128 stands for zero in the data rows.
How far apart are the two rows of each pair, measured in a hidden way? 0 means very close, and 20 very far. Two or three weighted sums of its numbers give each row a place; it is the straight-line distance between the places.
[130 101 125 131 174 122 133 091 167 104 139 152 168 103 102]
[110 106 144 116 132 123 134 125 145 089 112 161 153 070 113] 5
[126 106 149 135 126 120 120 115 132 118 113 184 168 071 097]
[102 063 118 118 141 079 130 121 170 059 126 150 150 083 098] 1
[080 144 141 148 145 102 145 104 152 139 121 150 144 122 105]
[108 132 108 110 137 091 122 146 134 142 087 134 112 079 135] 10
[161 168 148 182 114 107 134 147 158 150 176 138 123 130 093]
[092 101 145 155 153 122 151 108 139 142 127 115 134 142 121] 8
[136 096 142 099 132 117 145 128 153 095 122 134 134 088 114]
[070 208 087 141 128 063 151 161 172 151 095 078 031 179 156] 14
[241 066 147 114 150 173 094 101 059 161 174 143 192 091 106]
[060 158 119 065 094 163 119 080 057 067 068 129 110 195 185] 15
[064 195 109 092 091 151 126 084 047 118 079 112 100 200 189]
[048 159 103 136 162 065 150 144 168 116 057 093 077 138 163] 7
[154 154 143 173 136 119 133 104 145 108 154 167 135 113 080]
[159 137 149 201 142 070 113 206 161 177 149 093 171 078 120] 9
[124 116 163 158 126 091 139 171 179 076 127 107 088 140 143]
[169 121 159 163 148 110 132 114 165 135 190 108 135 127 128] 6
[168 192 173 122 062 150 134 135 147 054 155 168 102 121 092]
[108 147 120 157 124 087 146 140 183 093 106 116 098 177 121] 4
[118 083 070 082 152 118 129 099 122 117 086 058 076 187 208]
[117 085 135 150 141 154 117 127 129 181 133 114 169 167 154] 15
[076 115 105 045 093 172 119 115 082 059 091 135 110 131 165]
[112 080 093 098 207 093 135 123 166 136 073 043 112 143 199] 6
[199 132 143 198 161 110 126 212 183 200 197 105 145 091 074]
[178 113 130 156 132 082 131 183 187 101 184 112 077 092 101] 9
[030 148 081 071 108 156 137 097 060 107 098 131 086 185 152]
[179 147 143 139 133 093 138 133 141 131 170 116 083 124 101] 7
[170 123 147 144 119 123 119 120 159 130 179 139 152 108 112]
[094 093 070 090 196 055 154 128 199 143 074 053 075 115 182] 8
[116 133 143 117 058 213 080 103 000 156 128 234 240 136 102]
[092 149 099 129 141 065 131 143 159 138 092 075 090 154 165] 9
[140 194 143 155 133 094 152 128 165 108 169 111 100 103 106]
[196 142 129 082 094 150 126 140 109 121 142 139 089 089 107] 12
[137 061 132 131 143 176 104 097 085 165 142 171 206 092 094]
[112 089 110 128 146 188 112 108 058 183 123 116 171 184 150] 3
[166 148 112 165 155 099 152 133 173 180 182 091 107 111 102]
[107 083 140 124 177 179 139 119 132 142 101 112 130 169 167] 14
[097 124 124 128 161 118 143 093 121 163 118 144 140 128 126]
[188 173 129 151 139 106 130 151 133 189 179 124 140 085 077] 4
[151 086 163 116 130 135 140 113 143 085 135 140 170 091 113]
[107 161 130 117 108 171 141 128 113 138 119 149 106 130 117] 10
[151 057 131 075 178 201 134 133 090 121 103 146 149 088 138]
[124 150 144 150 102 135 117 135 101 132 126 199 183 105 072] 15
[097 108 137 115 100 185 099 133 065 117 086 128 136 167 174]
[212 101 142 133 139 145 114 141 131 172 169 135 177 058 085] 5
[123 057 101 089 210 053 148 115 182 088 083 014 102 141 215]
[127 231 181 206 034 158 113 145 099 131 180 220 123 164 052] 17
[195 122 124 255 141 091 111 220 194 255 185 113 184 128 072]
[106 081 094 080 123 151 124 139 097 084 108 124 088 139 142] 15
[145 099 140 122 116 146 124 122 110 137 131 147 162 112 111]
[108 095 149 130 126 102 143 142 172 089 136 119 100 135 138] 9
[131 104 133 122 110 134 125 144 127 097 115 154 152 109 106]
[105 100 128 130 147 109 150 097 174 097 120 132 139 133 134] 5
[100 151 125 130 118 122 145 141 144 123 104 138 121 146 134]
[131 135 117 111 104 119 151 170 179 077 110 127 054 143 138] 5
[151 181 152 210 147 093 127 165 168 195 159 126 122 114 078]
[128 101 091 124 155 156 130 104 120 196 128 134 144 152 112] 10
[103 111 134 124 148 104 133 109 135 136 114 173 190 070 113]
[145 086 148 091 133 144 124 119 109 102 111 177 169 069 109] 5
[122 058 125 141 193 147 115 098 117 150 121 149 209 093 124]
[120 080 137 082 127 246 105 081 038 111 109 180 180 122 150] 5
[097 079 117 060 086 182 127 121 068 040 096 155 092 164 156]
[112 173 133 131 078 116 126 152 138 107 113 203 115 092 072] 14
[102 150 126 085 098 161 132 124 068 093 074 118 092 175 188]
[101 117 127 080 187 135 128 092 090 155 070 068 135 136 218] 11
[201 127 141 146 110 136 122 156 147 157 173 129 156 102 106]
[153 141 116 133 108 059 137 134 185 095 174 106 080 120 111] 10
[111 183 095 118 153 125 137 135 154 154 130 120 063 144 126]
[102 061 114 131 129 166 128 141 123 100 115 112 123 197 168] 17
[196 218 177 213 143 087 112 185 130 246 173 081 178 096 110]
[082 138 097 150 137 106 122 119 136 152 128 135 137 144 110] 12
[167 079 187 134 113 229 102 099 028 157 163 171 244 125 133]
[073 116 104 124 158 108 125 138 116 170 078 077 133 162 194] 13
[101 065 125 077 113 188 137 124 104 040 112 123 091 154 171]
[152 047 136 166 140 106 111 124 151 145 139 141 191 157 139] 7
[172 129 164 160 144 150 128 148 153 124 168 145 131 104 098]
[115 124 108 064 081 149 101 124 051 133 093 122 153 140 192] 12
[103 129 078 089 141 097 135 106 125 132 098 050 108 151 199]
[135 123 140 117 106 125 120 125 124 095 122 157 156 073 084] 7
[085 102 096 140 188 087 127 129 175 126 101 077 086 158 182]
[138 125 166 166 093 171 093 133 106 132 163 230 208 095 069] 9
[119 057 082 112 195 075 139 124 180 128 085 037 108 154 211]
[095 165 112 107 137 148 134 110 114 181 125 142 111 118 121] 13
[069 187 093 117 144 059 157 154 163 123 081 072 062 151 181]
[171 159 148 160 108 105 132 115 141 130 171 117 135 128 119] 7
[106 091 134 049 116 212 129 087 081 057 083 136 079 152 177]
[082 144 111 045 070 151 125 090 049 047 072 141 101 159 191] 9
[088 115 100 047 063 174 133 069 064 013 081 151 066 209 171]
[207 173 126 128 102 124 121 150 119 141 172 162 140 093 072] 7
[134 217 169 156 071 132 120 147 133 096 162 181 081 109 081]
[142 143 148 147 088 140 135 152 116 155 118 150 135 126 095] 10
[128 097 147 117 126 120 127 108 122 102 125 177 175 090 102]
[106 126 117 079 134 183 119 120 073 150 079 132 133 118 173] 4
[094 097 117 071 143 183 124 066 091 097 099 157 116 153 158]
[118 055 137 130 180 152 117 101 131 110 110 136 183 136 125] 10
[078 141 077 088 174 068 146 121 112 151 085 062 086 144 189]
[138 115 113 148 119 074 137 127 126 111 136 128 159 134 090] 14
[099 102 113 121 160 174 129 132 106 175 110 112 124 165 152]
[137 090 118 107 114 191 095 131 087 128 097 113 139 173 179] 7
[103 097 111 098 123 154 115 152 110 099 088 130 108 144 158]
[124 157 079 083 196 142 132 108 124 166 064 058 103 150 183] 8
[106 092 125 164 158 117 132 102 117 146 119 179 192 102 089]
[147 046 083 085 203 109 136 092 116 170 080 030 110 164 209] 16
[167 212 162 182 070 127 119 168 128 152 161 176 118 122 090]
[129 067 123 083 111 183 091 104 056 100 113 091 164 174 221] 13
[141 171 140 165 133 099 150 144 180 134 167 120 067 113 097]
[088 144 071 127 130 105 140 159 174 136 102 102 048 182 114] 8
[229 136 127 196 149 107 127 194 188 202 184 114 136 089 067]
[189 203 156 157 031 165 121 146 099 117 180 203 121 124 083] 6
[112 145 136 144 103 132 135 129 137 104 120 134 136 158 127]
[208 057 130 218 227 093 134 169 218 207 192 060 115 115 100] 11
[121 133 134 145 139 078 142 118 177 130 159 109 115 110 122]
[150 138 064 077 187 108 114 130 129 146 115 061 103 114 181] 9
[100 152 147 115 138 157 163 125 143 116 111 118 076 151 128]
[082 145 111 178 110 113 148 132 189 113 119 119 111 170 125] 13
[140 104 144 134 130 115 149 144 181 055 122 122 087 135 130]
[126 130 104 112 154 119 129 132 137 160 116 032 085 160 213] 13
[100 115 068 116 132 092 153 165 192 106 114 089 038 170 144]
[169 168 177 154 092 158 125 124 105 096 186 129 122 136 100] 7
[110 142 141 152 115 109 129 116 119 147 131 132 186 116 117]
[133 120 145 089 125 154 117 138 072 107 070 128 120 129 194] 7
[041 132 086 091 107 153 134 101 102 087 096 134 073 195 132]
[101 138 088 118 142 130 139 119 147 141 116 127 085 125 104] 3
[097 091 147 122 150 202 113 107 070 181 118 158 195 116 143]
[174 210 183 161 045 153 130 142 092 105 175 174 121 133 080] 10
[100 115 146 086 125 206 119 120 070 130 096 155 126 099 146]
[196 165 150 183 088 103 111 195 141 159 210 128 146 107 075] 8
[193 142 132 138 091 143 109 136 128 107 153 143 126 122 103]
[102 167 109 149 113 128 161 152 163 129 103 117 057 188 147] 5
[069 184 159 141 114 100 161 124 147 110 113 145 117 120 111]
[148 130 130 113 176 141 116 118 118 175 138 061 096 159 190] 10
[072 111 100 141 142 130 116 137 096 194 096 085 156 171 195]
[102 151 154 071 072 165 118 125 038 102 094 120 161 144 203] 6
[044 137 115 111 149 150 125 097 095 147 065 125 096 178 183]
[125 037 108 080 142 187 129 131 117 058 114 120 107 161 173] 17
[124 117 139 138 115 130 116 132 121 133 115 194 163 079 088]
[097 112 153 092 134 144 148 114 122 124 108 141 151 082 132] 13
[116 109 134 093 097 173 103 134 066 139 084 117 161 164 186]
[175 148 192 159 078 191 102 135 068 161 192 180 181 114 108] 3
[074 165 083 139 117 097 134 160 173 111 091 081 069 166 168]
[105 116 137 123 153 139 135 103 122 145 100 148 174 111 128] 8
[096 067 079 103 160 150 124 122 093 195 124 115 140 156 132]
[125 134 101 108 165 122 120 148 148 139 147 075 081 161 153] 12
[127 066 156 108 149 125 119 118 164 092 113 166 191 061 113]
[146 201 153 140 072 190 094 128 047 177 179 174 156 116 075] 14
[100 137 072 088 157 094 143 146 127 158 080 033 099 148 204]
[074 143 065 116 174 058 127 136 170 138 076 075 080 145 166] 11
[121 093 122 054 162 144 128 082 083 100 059 065 137 143 217]
[103 083 100 132 186 109 124 127 151 168 095 075 106 163 186] 6
[174 114 149 152 134 125 129 140 163 082 149 129 100 120 117]
[134 094 147 117 147 116 151 128 168 072 124 134 110 098 118] 4
[146 170 177 147 047 164 123 133 088 108 165 178 175 118 113]
[148 173 167 235 140 089 130 185 193 220 180 131 126 113 087] 12
[117 114 123 163 129 105 135 132 161 165 128 104 146 165 124]
[057 087 102 140 155 149 127 138 124 135 103 104 115 168 143] 3
[118 084 130 095 147 204 125 097 086 131 106 126 160 174 176]
[184 177 120 137 097 079 114 172 128 142 157 108 141 082 092] 14
[142 141 113 146 138 084 121 115 156 124 156 149 124 094 080]
[100 137 139 171 114 119 135 110 118 178 146 134 176 135 114] 10
[139 198 104 177 139 023 130 176 187 179 150 028 070 134 145]
[161 153 188 146 097 134 113 118 118 106 171 184 133 095 111] 10
[093 176 105 113 152 134 149 142 124 206 075 074 087 149 197]
[173 123 126 121 146 112 141 105 153 088 166 124 116 105 119] 8
[157 137 136 142 115 117 114 153 153 120 147 138 108 113 117]
[148 173 139 177 132 095 140 142 159 159 173 128 112 121 099] 2
[189 152 127 084 118 177 120 114 093 145 147 152 123 089 097]
[193 183 185 198 071 193 095 130 045 167 195 185 175 152 085] 9
[108 145 102 033 091 172 119 092 033 034 080 142 080 170 160]
[158 178 156 155 121 098 137 128 128 151 161 123 123 121 105] 11
[207 076 118 182 147 109 118 181 149 153 186 120 171 083 068]
[145 048 159 118 148 152 117 134 121 098 116 126 173 119 153] 14
[141 149 102 134 141 079 121 107 148 092 156 160 123 079 075]
[092 145 117 058 103 159 122 116 071 089 067 117 100 139 180] 11
[168 184 169 168 065 133 132 146 125 100 173 189 096 126 095]
[196 153 131 193 167 093 141 161 173 189 183 104 121 125 087] 5
[119 078 147 069 127 209 133 071 074 082 083 141 134 157 165]
[163 059 162 099 129 156 130 123 098 128 104 143 161 114 145] 5
[075 114 123 160 135 127 122 118 140 121 109 142 181 140 117]
[157 152 141 119 122 107 130 101 144 109 141 160 129 083 096] 10
[177 142 137 181 155 082 116 140 133 221 164 078 172 115 116]
[127 210 114 209 127 048 123 183 159 223 173 063 137 178 107] 11
[138 095 131 138 149 116 124 094 145 127 141 149 166 118 113]
[191 130 163 238 143 108 123 161 181 211 191 101 166 124 103] 7
[099 127 150 148 129 110 146 118 142 128 122 118 139 126 119]
[112 131 123 063 086 152 118 101 060 063 069 109 104 181 196] 8
[135 210 135 183 136 048 128 144 164 158 159 070 075 144 147]
[125 142 152 148 082 146 117 128 078 156 146 186 183 111 083] 10
[138 201 104 152 134 081 125 148 171 127 129 080 046 156 152]
[161 180 146 150 099 139 127 124 126 131 190 151 108 121 083] 6
[151 157 146 147 102 113 141 149 151 060 139 175 082 112 074]
[112 041 120 144 189 129 118 082 142 146 143 153 208 101 116] 9
[201 164 112 154 180 054 137 162 201 177 114 042 090 112 160]
[161 219 161 151 055 141 129 133 119 088 161 171 091 121 071] 5
[073 170 160 075 066 229 117 112 022 110 103 239 105 139 115]
[172 153 135 211 137 099 125 179 163 228 174 120 148 123 089] 7
[162 115 145 139 096 152 108 126 077 166 143 200 189 096 078]
[153 183 150 180 185 062 141 138 193 183 144 072 137 079 143] 15
[080 141 106 133 173 146 137 117 113 153 125 148 107 127 103]
[145 056 123 146 134 103 119 106 125 148 151 154 245 104 112] 15
[161 098 133 130 132 141 131 142 150 142 153 134 164 095 102]
[084 123 155 109 135 192 128 111 075 163 096 166 160 100 139] 7
[104 123 144 129 149 118 140 081 121 116 108 174 185 108 110]
[120 096 164 109 115 151 137 122 117 107 117 180 182 072 107] 8
[154 147 162 175 058 162 103 132 072 151 158 225 199 107 071]
[119 082 145 123 114 124 138 125 160 075 106 170 136 104 121] 7
[097 152 117 107 167 141 138 113 102 160 070 086 103 161 194]
[087 091 105 040 091 188 123 086 067 005 101 145 073 157 157] 10
[156 160 142 121 094 135 127 133 123 120 155 133 133 101 093]
[187 113 139 235 172 087 121 177 190 215 187 104 155 125 085] 7
[073 103 107 075 095 164 153 088 075 063 098 136 088 205 184]
[107 077 091 093 190 105 138 119 147 143 089 025 112 167 221] 10
[141 129 084 115 144 128 130 129 159 086 149 108 061 134 107]
[142 081 121 142 152 165 130 125 150 169 119 099 153 183 160] 16
[172 159 135 204 123 037 112 174 168 164 172 049 122 164 149]
[177 170 153 121 075 135 114 143 106 103 169 151 116 108 103] 6
[088 072 090 140 147 079 126 120 172 099 131 126 158 118 107]
[116 121 102 107 090 131 154 142 118 124 132 116 099 138 116] 11
[168 142 122 158 102 110 135 178 162 127 175 103 119 106 081]
[106 105 133 107 199 138 133 107 123 165 060 068 149 140 212] 12
[171 151 111 182 129 044 118 172 187 188 161 042 139 160 153]
[188 133 138 234 154 103 119 193 177 255 207 104 163 131 075] 3
[085 131 125 139 146 093 142 116 156 134 121 170 152 097 090]
[052 147 123 018 079 151 129 072 036 033 053 125 075 152 206] 12
[159 030 130 147 173 171 102 097 086 176 137 146 255 121 132]
[128 107 127 138 141 121 128 098 144 129 157 156 156 087 107] 9
[222 132 161 122 132 123 121 142 135 120 173 123 131 092 096]
[125 098 134 139 137 121 130 102 150 135 143 130 179 124 113] 3
[187 137 119 126 140 091 135 153 179 110 172 110 083 100 094]
[201 144 173 192 083 160 093 166 090 203 174 190 191 121 071] 6
[167 176 119 171 135 110 118 153 140 214 197 121 158 106 079]
[153 135 136 110 120 141 126 118 122 105 147 166 148 073 086] 7
[164 141 146 125 107 116 141 149 183 074 167 095 055 128 139]
[147 106 104 136 147 102 144 106 173 138 152 120 128 123 113] 8
[109 147 138 064 078 167 112 106 042 074 071 146 132 159 180]
[195 117 170 168 064 162 097 139 079 149 153 213 194 133 075] 7
[144 114 153 119 107 148 120 113 121 095 120 165 184 094 110]
[186 136 118 118 086 109 121 163 130 104 190 114 129 094 089] 9
[085 169 134 138 117 098 152 116 158 113 125 113 125 141 133]
[170 169 139 173 142 095 155 138 174 138 172 123 101 120 083] 6
[115 083 163 127 113 162 123 121 132 123 136 177 164 090 103]
[140 139 162 098 105 148 137 123 089 096 114 143 147 102 121] 5
[083 159 103 125 159 090 132 166 129 172 082 067 077 167 185]
[101 203 109 184 102 033 137 157 177 146 141 077 086 165 138] 7
[085 122 094 038 131 133 131 069 085 097 053 071 105 169 214]
[063 157 125 067 101 151 118 111 077 096 074 115 123 140 191] 7
[140 142 148 123 129 126 123 093 107 144 164 143 167 089 118]
[125 163 113 134 096 139 144 173 156 123 095 125 046 150 129] 10
[119 136 131 123 102 113 141 137 140 120 120 136 105 108 110]
[118 090 125 151 167 105 131 104 151 123 133 145 147 117 108] 4
[178 169 159 145 096 173 114 129 066 146 170 152 128 117 080]
[123 171 127 130 115 096 147 113 157 112 144 130 121 111 115] 5
[192 123 115 234 203 039 117 221 241 232 172 022 136 134 139]
[170 124 126 141 132 120 113 141 121 130 171 113 084 129 121] 17
[123 094 122 072 119 188 121 083 074 103 103 129 124 160 181]
[231 091 148 129 132 136 115 153 151 125 194 104 157 088 104] 6
[180 159 165 164 083 150 092 149 098 152 174 192 164 106 077]
[186 167 100 101 141 133 131 122 130 172 142 126 054 116 101] 13
[203 184 166 185 086 142 108 178 117 179 188 164 162 111 061]
[120 097 124 101 126 147 130 154 159 094 088 150 106 130 122] 2
[081 146 075 111 128 074 152 161 179 108 107 103 062 154 126]
[103 103 131 069 100 205 127 077 047 077 092 136 099 171 180] 13
[114 050 125 133 145 105 143 125 142 101 131 112 150 131 139]
[126 134 132 125 063 169 121 116 093 110 133 197 180 129 085] 12
[095 101 097 075 152 136 121 085 093 123 102 085 094 186 205]
[109 078 155 091 125 175 130 120 113 117 117 122 162 106 150] 11
[180 133 142 153 140 124 132 132 167 191 174 112 139 131 115]
[191 221 154 120 068 114 140 142 110 108 170 151 094 108 080] 11
[087 119 114 130 132 136 123 104 088 180 102 155 207 122 115]
[113 126 128 082 088 159 123 111 053 080 075 121 116 179 195] 8
[100 104 092 064 146 136 113 113 084 118 095 070 140 128 210]
[158 189 159 135 094 118 120 148 151 098 160 166 104 094 086] 10
[101 093 088 112 180 087 126 120 145 143 083 076 130 151 186]
[169 142 142 148 122 140 123 141 152 136 148 145 153 094 083] 6
[199 145 145 179 129 100 133 189 171 161 189 111 120 105 075]
[120 129 133 096 121 127 133 128 118 124 086 186 169 057 091] 7
[099 165 110 151 128 068 139 131 188 094 106 141 108 160 093]
[129 142 149 130 147 135 117 081 123 124 164 146 160 115 115] 13
[122 075 164 095 140 226 110 090 053 128 117 182 196 097 127]
[094 061 122 118 171 179 103 107 103 133 109 129 139 180 153] 8
[083 108 135 081 085 225 124 058 049 064 102 182 090 210 164]
[078 125 115 054 112 160 112 059 049 106 075 124 116 170 209] 6
[078 106 076 098 178 100 126 104 146 133 092 065 086 147 188]
[125 110 089 165 107 125 128 146 138 142 124 127 115 200 117] 15
[113 134 120 122 083 133 120 129 138 109 130 145 152 109 094]
[088 114 149 095 114 179 115 117 090 066 083 119 113 170 204] 11
[095 142 125 129 132 090 146 110 158 126 122 149 133 100 099]
[136 079 152 121 148 126 116 125 143 132 119 170 201 068 110] 9
[078 130 070 117 167 081 133 139 173 151 088 086 079 138 161]
[072 099 122 127 148 158 129 120 122 125 114 125 119 184 170] 12
[241 111 126 138 127 120 116 162 149 162 200 095 150 090 091]
[193 151 152 117 125 123 127 142 148 077 156 124 088 100 087] 7
[109 133 145 122 104 109 136 150 152 108 116 161 117 077 098]
[169 138 115 153 093 107 122 157 144 086 146 140 135 125 073] 14
[153 214 165 125 075 127 137 133 121 086 151 150 084 108 088]
[172 150 120 137 130 080 124 162 171 139 171 129 078 086 079] 5
[058 113 127 034 092 208 135 012 050 000 074 148 073 207 178]
[064 183 106 169 109 063 157 156 194 068 115 122 057 163 107] 15
[074 121 073 141 166 063 137 160 174 155 083 078 091 142 142]
[137 189 147 153 143 055 147 130 185 128 127 068 106 128 173] 11
[096 138 131 156 117 103 149 144 182 098 124 125 072 153 126]
[186 176 160 148 077 144 117 119 088 122 184 154 145 115 090] 7
[189 206 130 173 149 074 100 151 134 211 157 094 155 138 116]
[149 085 143 118 158 139 112 147 143 113 099 113 125 127 163] 14
